128 stands for zero in the data rows.
Here is a table of points, one per row:
[ 51  66 161 147 114 117 161 155 136 125 129 129 167 154 115 171 117 180
 147 106 137 142 101 110 152  80 109 114 157  65 131 184 161  84 119 118
 138 109 161 136  66 131 126]
[169  97 177 161 148 124 105 177 127  76 133 124 109 135 145 123 131 144
 113 114 167 106 142 127 150 171 119 159 181 171 106 113 243 115 141 147
 157 155 130 152 125 117 126]
[104 129  89 162 126 127   2 134 121 149 122 139 158 113 127 133  96 126
  89 126  99 122 157 186 101  93 121 152 111 144 140 125 139 139 148 147
 137 120 162 154 145 244 146]
[173 101  92 121 101  93 157 105 119 106  97 149 136 111 176  57 117 242
 171 148 136  81 144 147 124  96 126 117 142 104  43 124 119 153 139 152
 117 127 122 202 116 121 128]
[163 139  91 124  72 116 136 108 137  98 177 114 147 110 185 162 161 118
 145 116 138  64 165 137 101 150  96 131  91  73 173 176 133 116 141  90
  52 148  67 103 113 145 109]
[126 131  88 159 164 106 147 125 132 132 150 132 154 189 113  90 157 129
 110 151 142 122 112 183 173  89 153 165 113 156 132 186  92 185 143  92
 139 122 115 120 119  88 183]
[179 166 167 130  94 141 149 115  82 133 147  37 132 100 143 123  91 100
 128 129 144 163 131 132 147 149 124 185 154  96 111 154 122 167 126 146
 129 168 121 157 141  60 131]
[ 79 108 124 150  92  94  82 151 127 105  88 153 100  73 108 139 148 107
  93 108 112  90 115 107 158 110 115 166 187 124 107 117  95 129 121 140
 135 162  81  99 172  69 146]
[ 74 171 154  86 177 128 150 142 117 171 132 168 168 118 132 103 162 149
 136 117 154 101 167 154 196 127 111 146 152 106 118  98 129 112  61 128
  99 125 168 158 154 135 138]
[127 108 138 121  87  99 117 108  93 107 128 111  95 147   0 112 101 121
 144 116 113  64 130  98 156 203 125  87  48 121 136 118 137 133  92 133
 125 130 133 178 150 124 163]
[130 161  39 110 166  87 144 168  95 134 110 162 142 160 166 152 133  96
 124  97  98 148  95  87 136 180  78 130 154 111 138  86 126 146 128  99
 164  91  73 123 118 157 202]
[130 140 197 124  85 166 105 127 198  54  84 175 157 181 143 144  96  74
 163  89 137 144 142 136 116 140 127 134 118 118 112  97 102 142 155 143
 147 184 143 111  94  99 160]
[124 101 150 144 103 122 138 113 157 141 127 110 146 113 111 125 124 138
 128 158 138 132  85 202 139 155 139 114 185 132 163  60  22 110 144 107
 132 150 118 159  89 182 103]
[127 178 128 155  90 167 152 121  91 108 105 141 136 155 121 119  79 116
 177 133 148 133  51 166  97 108  93 127 136 148 147 160 133 138 146  59
 177 101 101 134 174 186 118]
[200 121 114  80 121 107 119 121 175 112 101 122 167 174 100 140 133 169
  73  54 114 182 127 133 157 130 151 161 113 114  88 123 165 119 144 119
  96 151 104 127 160 154  81]
[ 74 186 117 150 119 117 151 156 121 159 121 130  90 121 109 120 132 132
  96  89 154 119 173 115 153 108 255  96 123 144 145 145 135 177 190 115
 144 126  83 124 104 149  82]
[ 53 114 111 119 120 110 139  92 142 106 151 106 166 105  53 155 162 113
 129 111 191 134 150 128  67 144  85 164 129 145  76 123 167 207 147 103
 132 162 173 151  95 144 122]
[133 128 156 138 176 105 127 106 155 123  82  26 144  70 155 132  55 121
 138  89 103  74 128 130 130 133 138 131 111  96 147  84 144 121 149 117
 149  60 111  94 144 112 142]
[165 126 119 164 121 255 122 136 109 155  88 136 147 136 110 119 116 155
  98 156 145 145 147  96 157 132 120 109 117  80 128  87 120 137 124 138
  91 126 109  88 115 150 135]
[138  72 209  83 131 125  75  75  65  74 184 127 139  97 147 131 166 129
 103 164 116 160 135  91 147 110 126 147 128 162 106  95 117 118 108  82
 127 112  80 113 113 140 124]
[129 142 154 132  83 121 164 129 125 135 220 152 124 144 139 164 146 150
 160  91  58 141 104 172 135  88 143  57 117 120 110  72 112 138 140 138
 169 129 152 139 187  96  88]
[138 165 128 160 138 117 158 162 118 112 127  77 162 154 142 143 146 109
 108 171 138  81 154 114  97 122 149 119  80 171  83  87 111  44 153  70
 114 120 133 147 117 121 172]
[ 88 152 141  83 127 213 129 147 122  47 196 122 108 106 117 135 125 193
 149 107 115 101 109 103 161 163 146 142 151 154 113 151 102 138 113 150
 144 111  96 149  95 159 144]
[ 95 109 161 147 142 136 144 122 116 172 124 120 117 156 174 116 166 130
  92 122 173 139 123 146 119 125 102  76  86 171 145 118 153 144 185 223
 175 143  53 156 157 155 137]
[162 141 163 125 177 130 109 181 166 150 144 155 126 116 135 190  86 145
 157 153 197 118 129 114 115  62 128 135  55 145 143 136 140 214  81  96
 136  87 100 117 181 122 143]
[127 107 133 148 105 133 111 201 159 126 172 105 120 134 124  23 176 114
 133 132 116 166 131 155 111 118 110 164  98 139 130 135 105 126 158 138
 139   6 141 113 147 121 123]
[135 113 177 149 204  84 168  92 151  94 123 177 101 138 106 142  95 120
 128 126 127 142 129 123 130 116 137 155 129 145 149 204  44 115 182 181
  61 106 149 154 154 173 132]
[119 131  52 138 150 146 170  94 114 135 154 124 136 124 183 110 105 112
 158 124 124 117 132 115 182 144 139 167  85 202 157 110 120 103 108 194
 163 161 173  77 121 148 130]
[ 75 182 141 133 123 112  83 135 167 178 161 121 155 104 133 137 112 157
 148 192 101 167 110 123  71 140 159 135 129  94 115 171 130 109 141 177
 109 136 104 159 112  87 135]
[125 122  89 136 141 162  96  71 179 111 158 160 172 141 123 121 130 124
 101 145 146 119 100 112 138 199 151  60 191 141 139 168 179  97 120 115
 124  81 140 146 171  82  97]
[131 131 140 137 146  90 108 185 172 131 170 119 108 123 126  44 110 115
 168 117  80 130 105 122 129 107 122  93 140 139 160 142 163  98  85 106
  99 241 119 139 128 176 130]
[ 89 142  87  74 170 119 105  98  76 102 114 110 102 137 134  97  92 118
 124 106 177 198 141 161 126  95 107 104  93 101 179 117 132  91 157 103
 134 113 130 137 135  95 102]
[142 107 104 120 132 127 158 100 182 102 138 150 141  92 115 144 112 107
  99 190 146 148 137 142 130 129 180 134 156  84 144 110 135 115  69  86
 179 164 127 131 188 120 144]
[140 123 160 122 167 117 145 132  88 126 101 133 191 139 129 115 129  61
 125 159 108 141  30 108  98 142 174 128 111 118  69 137 147 124  92 187
 138 123 116 145 103 145  84]
[131 104 123 140 170 166 186 129 107 114 150 106 114 108  88 134 157 130
  97 109 119  88 128 151  65 110  91 150 171  90 110 141 139 124 138 150
 135 168 117  11 169 115 138]
[ 79 105 130 174 125 114 154 161 146 104  98 113 103 141 184 109 121 124
  98 118 109 171 186 127 109 203 109 128 104  98 119 129  90 158   9 129
 113 102 114 103 124 135  80]
[150 113 110  92 121 130 160 207  83 141  96 132 105  99 151 168  95 152
 116 141 129 117 154 116  55 182 119 133 154 210 155 124 100 148 154 106
  96 139 187 133 171  97 102]
[104 118 111   0 105 177 159 119 196 139  96  92  96 137 134 107 128 119
  60 152  70 110  84  97  84  85 114 135 134 162 184 129 142 146 117 125
 116 142 133 149 104 111 148]
[161 125 111 133 155 151  78 133 124 150 127  33 106 204 134 192 171  91
 154 115 105 128 158 110 156 119 133 108 216 103 120 143 103 145 121 100
 137 119 171 177 117 156 125]
[ 99 142 129 110 100  83 147 132 132  86  85 122 120 149 118 160 151 142
 183 255  71 152 164 135 184 115 115 102 132 118 152 126 184 137 162 186
 107 120 139 101 175 160 123]
[172  95  96  98  97 126 135 151 169 153 113 108 166  65  82 187 166 116
 173  82 147 169 133 129 153 120 132 135 132 170 108 165  94  73  93 174
 166 121 113 141 115 126 139]
[145 126 146 150  98 121 160 104  88 180 141 147 136 138 123 156  72 130
  39 141  82 116 200 148 135 145  97 162 109 131 167 163 164  91 116 117
 178 115 114 131  73  96 144]
[134  35 112 134 185 169 125 107  94 143 130 158 139 116  96 104 120 102
 224 104  66 147 175 112 102 138 172 134 147 128 149 115 151 175 140  99
 118 140 101 126  97  82 127]
[120 161 155 139 130 122 111 111 139 177 124 173 117 182 131 113 184 197
 175 123 119 127 111  77 111 143 155 252 105  92 163  97 117  79 164 111
 155 145 158 143 167 118 107]
[140 138 105 209 126 112 125 123 147 126 132 113 136  84 150 112 132 121
 127 142 142 147 109  14 173  92  70 102  86 152 165 136 115 136 154  98
 146 140 173 128 131 111  95]
[ 97  32 112 110  88 148 133 114 143 191 144 128  75 154 138 132  93  70
 145 126 177 100 132 114 142 121 148 147 143 125  74 117 142  82 135 120
  71 120  96 127 152 135 132]
[131 137 192  84 100 129 105 115 106 189  57 163 167 112 151  87 180 117
 160 119 129 110 151 176 139 155 128  74 136 151 118 202 124 123 125 103
 148 136 162  93 150 132 123]
[142  95 103 125 130 124 102 137  90 125  95 109  71 108 135 158 151 186
 124 164 158 141  43 175 137 169 146 132  87 110 148 139 142 110 124 107
 121 157 148  67  69 104 139]
[172 138 149  73 121  67 108 131 148 159 194 159 121 147 130 101 117 109
 104 165 147  85 117  87 138 146 129 119 150  63 114 120 100 168 159 156
 149 109 188  74  90 175  84]
[144 207 108 139 133  96 126 141 127 142 109 142 121 162  67  99  88 139
 166 146 159 137 161 123 109  81  93 123 185 186 117 106 141  92 113 138
 121  87  87  57  83 116  73]
[152 141 100 126 115 158 123 143  79  74 124 173  96  94 133 141 171  22
 112 125 136  81 144 144 121  77 147 158 109  80 159 121 158 113 106 161
 110 121 143 175  94 111  99]
[116 150 107 139 106 133 128 138  90 114 134 122 140 106 152 110  90 125
  95 108 127 197 143  79 117 112 143  82 112 132  71 135 118 117 165 108
  96 138 174  91 145 134 221]
[179 146 165 144 148  95 141 118 144 144 128 159  93  98 125 106 183 151
 132 113 155 158 148 145  86 124 121  63 152  81 183 122 125 130 142 186
 138 110 159 164 106 144 196]
[125 144 112 104 207 157 101 139 152 140 126 153  97 111 115 147 125 131
 119 142  90 112 134 158 156 138  63  76  81 112  38 133  91 119 159  99
 152 177 124 164 120  97  71]
[127 163 131 158  97 135 150  39 145 138  92 132  22  94 150 145 159 117
 120 107  93 136 100 121 103 137 131 154 133 148  81 126 155 135  88  95
 124  88 140 128 105 149 135]
[139 136 141 156 107 128 133 126 119 163 133 137 141 129 131 155 135 115
 107  91 112 132  61 178 163 140 105 130 128 165 164  82 144 158 101 126
   0 114 134 121 112  78 146]
[121 133  95 136 124 108  78  95  95 115 112 110 149 186 156 143  99 175
 116  99 160 102 130 104  58  88 150  91 120 153 153 113  83 132  61 164
 141 141 131 103 127 108 131]
These points spread out most along one direction. For each point below, how far along it does it lie, from 0 to 99? 50 is the average, and the first point above lies past it. One standard deviation of the points above along it is 16.
[ 79 108 124 150  92  94  82 151 127 105  88 153 100  73 108 139 148 107
  93 108 112  90 115 107 158 110 115 166 187 124 107 117  95 129 121 140
 135 162  81  99 172  69 146] 29
[179 146 165 144 148  95 141 118 144 144 128 159  93  98 125 106 183 151
 132 113 155 158 148 145  86 124 121  63 152  81 183 122 125 130 142 186
 138 110 159 164 106 144 196] 80
[131 104 123 140 170 166 186 129 107 114 150 106 114 108  88 134 157 130
  97 109 119  88 128 151  65 110  91 150 171  90 110 141 139 124 138 150
 135 168 117  11 169 115 138] 27
[ 89 142  87  74 170 119 105  98  76 102 114 110 102 137 134  97  92 118
 124 106 177 198 141 161 126  95 107 104  93 101 179 117 132  91 157 103
 134 113 130 137 135  95 102] 53
[116 150 107 139 106 133 128 138  90 114 134 122 140 106 152 110  90 125
  95 108 127 197 143  79 117 112 143  82 112 132  71 135 118 117 165 108
  96 138 174  91 145 134 221] 47
[ 74 171 154  86 177 128 150 142 117 171 132 168 168 118 132 103 162 149
 136 117 154 101 167 154 196 127 111 146 152 106 118  98 129 112  61 128
  99 125 168 158 154 135 138] 63
[129 142 154 132  83 121 164 129 125 135 220 152 124 144 139 164 146 150
 160  91  58 141 104 172 135  88 143  57 117 120 110  72 112 138 140 138
 169 129 152 139 187  96  88] 71
[ 79 105 130 174 125 114 154 161 146 104  98 113 103 141 184 109 121 124
  98 118 109 171 186 127 109 203 109 128 104  98 119 129  90 158   9 129
 113 102 114 103 124 135  80] 33
[142  95 103 125 130 124 102 137  90 125  95 109  71 108 135 158 151 186
 124 164 158 141  43 175 137 169 146 132  87 110 148 139 142 110 124 107
 121 157 148  67  69 104 139] 33
[131 137 192  84 100 129 105 115 106 189  57 163 167 112 151  87 180 117
 160 119 129 110 151 176 139 155 128  74 136 151 118 202 124 123 125 103
 148 136 162  93 150 132 123] 67
[ 74 186 117 150 119 117 151 156 121 159 121 130  90 121 109 120 132 132
  96  89 154 119 173 115 153 108 255  96 123 144 145 145 135 177 190 115
 144 126  83 124 104 149  82] 67
[173 101  92 121 101  93 157 105 119 106  97 149 136 111 176  57 117 242
 171 148 136  81 144 147 124  96 126 117 142 104  43 124 119 153 139 152
 117 127 122 202 116 121 128] 70
[150 113 110  92 121 130 160 207  83 141  96 132 105  99 151 168  95 152
 116 141 129 117 154 116  55 182 119 133 154 210 155 124 100 148 154 106
  96 139 187 133 171  97 102] 36
